In the rows, 128 means zero.
A single turn carries every row of the set below to another of its rows. Some are shown first; where does it send the rows asked next?
buk: [139 113 150 160  97 143 150 153 130 100 131 125 109 146 158 156 117 118
 146  98 106  94]
danen: [118 127 160 143 108 151 166 152 135 117 118 124 116 152 166 138 120 112
 152  98  99 116]
muri: [123 130 140 175 132 183 139 143 142 134 115 158 127 163 128 126 129 157
 138 148 103 111]
fuv: [109 117 141 151 112 117 133 107 146 119 127 146 100 139 133 170 134 132
 151 132 134 116]
Muze: [119 124 156 150 106 168 156 157 157 136 129 139 116 172 175 136 111 119
 133 117  91 111]
gada: [117 144 153 167 123 173 115 160 151 124 106 163 125 154 132 136 137 155
 125 125  96 121]
nikor: [124 124 134 161 111 148 104 148 163 117 112 152  96 135 155 171 139 150
 116 123 118 123]
Beb: [110 106 131 157 137 134 141 116 140 118 123 128  92 131 150 172 140 136
 152 125 135 112]
muvuz: [ 81 135 151 163 147 131 149 120 125 127 133 141 120 152 138 143 140 148
 156 121 116 123]
tig: [ 90 129 160 146 129 134 145 112 129 137 129 154 118 152 119 139 133 128
 157 136 113 109]
Sav: [ 93 146 163 159 149 152 140 116 117 133 123 129 112 154 128 137 139 135
 148 114 112 113]
geduz: [144 117 147 165 102 144 150 155 129 100 130 127 108 146 164 157 123 121
 144  96 111  93]
Fek: [141 116 120 173 115 162 128 138 161 110 110 150 102 143 144 164 130 159
 133 144 129 118]
mavo: [133 127 131 162  93 143 123 124 159 117 117 164 108 149 130 158 125 151
 131 149 127 122]
madof: [122 127 156 152 115 168 158 159 152 140 130 141 117 173 180 135 116 119
 132 114  95 108]
gabop: [144 115 145 172 102 161 140 161 149 122 142 142 110 168 172 152 114 127
 125 115 101  87]
Mome: [122 126 159 147 113 157 170 152 131 120 122 128 110 153 167 135 115 115
 152  94 102 115]
gokug: [144 111 146 170  99 160 145 156 151 120 142 140 102 165 169 153 105 128
 128 111 103  92]
Bogom: [100 142 154 146 126 172 148 140 141 133 120 176 118 155 124 124 128 154
 122 128 103 115]
Guvib: [ 96 116 148 159 131 124 113 126 135 128 132 131  97 133 151 171 149 131
 136 106 115 109]
goleg: [ 85 130 165 153 139 136 156 119 132 122 131 150 113 148 121 147 139 140
 150 101 117 110]
mori: [ 89 134 167 165 143 149 125 139 122 135 126 142 125 151 129 136 147 135
 146 108  93 107]
Dad: [126 124 155 155 109 170 160 158 153 137 130 141 110 171 175 133 107 123
 133 112  96 112]
revig: [114 138 149 157 111 160 135 130 143 135 120 172 126 162 115 127 124 146
 138 153 106 114]
peral: [ 91 120 151 158 153 155 153 121 122 142 128 136 117 151 134 134 139 134
 157 131 108 104]
Zin: [113 126 140 159 132 133 122 111 127 115 129 125  84 134 143 173 138 136
 134 116 133 105]
goton: [109 121 124 164 123 120 131 121 126 110 133 139  97 130 149 168 139 154
 137 127 132 120]
nulu: [121 130 157 146 116 152 166 154 132 117 117 126 115 151 172 140 126 113
 152  95 105 114]
pufe: [128 128 125 165  97 158 125 132 152 127 127 167 100 149 141 150 127 165
 103 133 118 122]
Zupu: [115 154 156 166 136 182 130 139 150 132 112 156 116 170 129 133 126 154
 126 135 108 119]
lub: [ 98 143 150 163 143 163 142 145 147 127 126 172 126 164 131 132 126 163
 135 144 107 115]
vuziv: [135 135 134 165 119 162 113 135 160 114 118 153  89 149 143 168 125 155
 111 137 129 111]
puga: [140 113 150 162 103 145 156 152 129 103 134 127 102 147 161 154 114 120
 146  93 109  95]
von: [141 110 146 167  95 158 140 157 152 119 142 140 109 166 166 154 109 125
 126 117  98  88]
bira: [111 116 136 173 109 122 133 110 142 114 138 141  95 142 139 173 138 152
 132 105 132 117]
Temen: [125 129 123 164 119 152 123 145 148 110 126 170 104 143 143 156 125 169
 116 150 123 112]

mori moves to Guvib
tig moves to fuv
And these:
gokug moves to Dad
vuziv moves to Zupu
von moves to Muze
muri moves to peral
lub moves to muvuz
nulu moves to geduz
Bogom moves to goleg

A single turn carries every row of the set below to another of its rows. Some are shown first; where does it send the rows asked next?
vis: [139  97 133 104 121 129 114 176 150 144 132 113 134 155 121 145 166 102]
Fanu: [137  85 151 104 151 111 131 152 117 145 113  86 143 134 158 156 125 128]
Rade: [112  95 107 129 137 123 124 154 130 157 121 101 127 146 154 132 164  83]
zodu: [138 100 133 106 135 138  91 171 149 118 130 120 132 143 133 137 161 100]
Vozer: [149  91 133 108 150 112 142 158 110 148 105 108 138 143 160 161 116 114]
Lar: [137 109 118 135 168 128 113 159 106 146 119 124 115 144 153 152 115 129]
febu: [131 104 127 140 136 150  92 167 107 124 146 109 133 129 150 138 125  91]
ret: [130 100 126 121 151 142  90 166 135 108 142 111 119 132 136 143 126  96]
Rono: [132  96 149  96 140 114 141 169 108 138 131  88 138 144 149 141 134 136]
kop: [154 111 132 102 144 133 106 134 141 148  99 101 144 149 113 141 109 112]
mabog: [131  93 132 146 133 150  95 166 118 140 135 119 146 138 156 146 133  79]
Geso: [107  95 108 127 139 123 126 158 133 152 127  99 123 148 151 131 163  84]
Sekiv: [140 117 117 138 162 131 122 158 108 151 119 125 115 150 151 155 120 129]
kire: [138 114 129 101 148 127 115 136 135 116 110 111 148 143 114 130 108 103]
kulik: [129  88 127 124 135 133 125 176 147 147 137 121 127 160 128 160 133  81]
pazak: [128  81 138 144 129 138 112 161 131 164 132 105 147 144 146 162 135  81]
midug: [134 104 133 135 164 128  98 148 105 152 115 105 127 130 158 148 129 141]
larar: [133 123 124 122 155 130 124 169 112 139 133 117 111 154 138 140 137 145]
bevog: [108  93 110 121 141 121 122 154 140 151 123  96 123 146 149 131 166  88]
repoz: [141 101 126 116 120 139 132 165 129 168 147 103 130 166 123 149 110 101]
bub: [120 100 148 111 149 137 124 141 143 130  98 111 143 142 164 119 127  86]
Dos: [127 106 145 110 145 139 110 142 136 142 129  84 139 151 109 134  99 116]
Nura: [124  95 128 127 142 145 104 178 139 120 145 126 125 150 137 145 131  83]
selat: [138 108 133 138 164 129 104 142 113 156 111 106 128 134 157 156 131 139]
gugik: [145  99 137 126 125 142  81 160 128 138 120 113 152 131 152 139 163  96]
fov: [110 104 157 110 140 140 126 149 135 128 114 101 144 143 160 107 135  95]
guz: [135  88 118 117 150 123 127 151 109 157  94 106 121 180 144 134 122  90]
tiduk: [150 125 127 104 130 130 114 139 114 127 105 112 162 140 122 120 125 107]
Tesi: [131 116 139 121 156 128 106 152 118 144 126  98 123 139 144 141 148 156]
Guvo: [114  94 108 124 139 121 120 151 136 155 117  98 127 143 153 132 168  86]
pabod: [160 124 125 114 124 140 116 146 111 158 106 108 152 154 120 130 113 108]
Gega: [152 107 121 109 142 137  82 160 136 113 120 117 128 128 139 141 148 102]
Rareg: [128  99 125 104 137 125 131 165 105 147 113  97 118 186 132 116 141 107]
Pog: [153 112 122 128 128 145  84 161 108 128 124 115 143 125 152 135 148  98]
gefo: [118  88 144 105 141 124 114 150 112 150 112  73 128 170 137 116 148 118]
zales: [121 109 138 120 147 135 118 138 120 121 128  97 152 140 121 129  95 100]
nafi: [139  99 138  97 123 133 120 159 148 159 144  89 129 159 114 143 129 119]
Tiser: [134 114 134 117 155 126 101 159 108 142 124 104 122 137 146 134 147 154]
Zilek: [133 120 136 123 128 138 117 141 100 132 124  99 166 138 129 118 112 104]
Sak: [130 111 137 109 140 137 134 152 133 131  98 125 142 151 162 114 130  81]
tepu: [136 119 119 117 160 126 116 170 109 136 127 123 109 150 140 138 132 142]
zeg: [126  78 138 118 153 122 110 135 116 160  93  82 131 165 149 135 131 102]
rir: [153  94 139 104 122 131 106 141 145 173 121  88 145 146 128 151 135 116]
nug: [134 120 138 122 126 147 121 154 106 152 136  92 148 156 116 123 104 113]
Zem: [145 102 132 100 139 114 152 176 102 140 124 110 133 153 150 146 124 121]
donik: [138  91 145 124 115 133 102 161 133 162 126  97 155 140 140 147 168 102]
vuvo: [155  96 127 123 120 137 119 147 126 182 124 101 145 153 137 156 116  99]
Soro: [120 115 145 109 131 141 136 160 125 129 114 115 143 152 159 102 138  91]

tiduk moves to Zilek
nafi moves to rir
And these:
Vozer moves to Zem
Tiser moves to midug
kop moves to pabod
Rareg moves to gefo
Pog moves to febu
Sak moves to Soro
Sekiv moves to larar
Rade moves to Geso
zodu moves to gugik
pazak moves to kulik

